In the rows, 128 means zero.
The same turns and mirrors carry the whole set onto itself, and each row onto the other rows of its family. Which rows share a family with each named row? Give them in list order.
These 32 rows form 4 families of 8 rows each.
J876: [148 147 163 133 143 120 113 149 130 156 112 129  98 131 159 103 164 120]
J117: [146 154 143 114 130 122 141 117 121 152 103 111 105 120 143 120 138 129]
J197: [163 153 130 130 124 142 108 153 138 142 104 116  91 120 144 107 124 125]
J514: [165 158 131 132 124 136 121 147 136 150 104 116  95 120 145  94 121 125]
J758: [145 122 140 125 134 148 131 148 119 140  82 121  87 119 130  98 161 116]
J414: [144 120 125 130 124 134  93 164 148 150 115 136 106 122 134 100 162 107]
J365: [142 115 119 128 121 128 105 167 147 135 119 130 118 125 134 100 151 111]
J703: [145 143 157 133 143 122 110 149 125 150 109 134 101 130 161 105 164 133]
J684: [126 112 146 120 134 116 131 139 120 159 114 120 124 115 134 116 169 110]
J261: [147 151 150 117 123 119 143 126 117 154  95 107 107 118 142 121 137 124]
J660: [148 132 113 113 118 136 132 143 131 154  92 110 123 118 121 114 127 116]
J184: [150 122 126 126 128 128  90 164 152 148 108 125 105 117 137  92 153 108]
J150: [118 120 140 118 132 119 134 143 131 152 100 118 120 113 125 116 173 112]
J253: [138 154 152 115 131 129 130 124 115 165  96 112  99 124 143 120 142 129]
J40: [137 124 114 112 110 133 127 141 137 151 106 106 114 116 116 112 129 107]
J413: [145 129 136 126 140 141 121 143 116 151  81 126  85 118 140  94 163 113]
J411: [134 136 159 132 134 122 105 147 130 144 124 130  93 128 156 107 168 123]
J419: [163 150 129 126 119 138 104 147 130 148 115 121  97 135 151 103 121 127]
J345: [130 116 145 116 122 112 132 137 126 162 107 126 122 120 131 115 174 107]
J991: [146 126 114 114 118 131 127 146 131 150  95 113 107 100 110 112 135 114]
J167: [136 115 127 132 122 134  96 173 140 150 113 128 110 127 135  98 157 111]
J891: [143 148 129 130 116 110 112 144 143 165 131 117 129 127 146 119 144 125]
J113: [148 145 134 122 115 106 108 143 146 165 127 121 125 120 145 122 137 116]
J646: [140 141 133 117 117 106 123 145 140 168 134 126 120 126 139 126 143 129]
J885: [156 157 125 126 119 139 105 151 140 142 100 120  92 132 142 101 125 130]
J732: [150 137 138 126 109 103 116 146 147 157 129 115 125 117 135 119 133 121]
J400: [147 144 149 126 124 115 147 124 111 163 100 116 103 117 136 122 143 127]
J281: [146 121 113 114 106 133 125 143 135 148  99 113 113 109 119 118 133 112]
J644: [130 107 142 121 126 106 116 141 126 158 106 124 113 118 127 118 174 109]
J816: [149 139 159 138 133 112 111 142 134 159 114 128 101 136 165 101 159 121]
J721: [140 127 139 128 135 152 112 145 119 134  82 116  96 121 136  94 151 111]
J506: [138 121 141 116 137 146 126 146 116 138  82 125  87 121 130  98 150 117]

The rest of the family of J732: J514, J184, J413, J991, J400, J644, J816
The rest of the family of J721: J365, J660, J150, J253, J411, J419, J646
The rest of the family of J345: J876, J197, J758, J414, J261, J113, J281

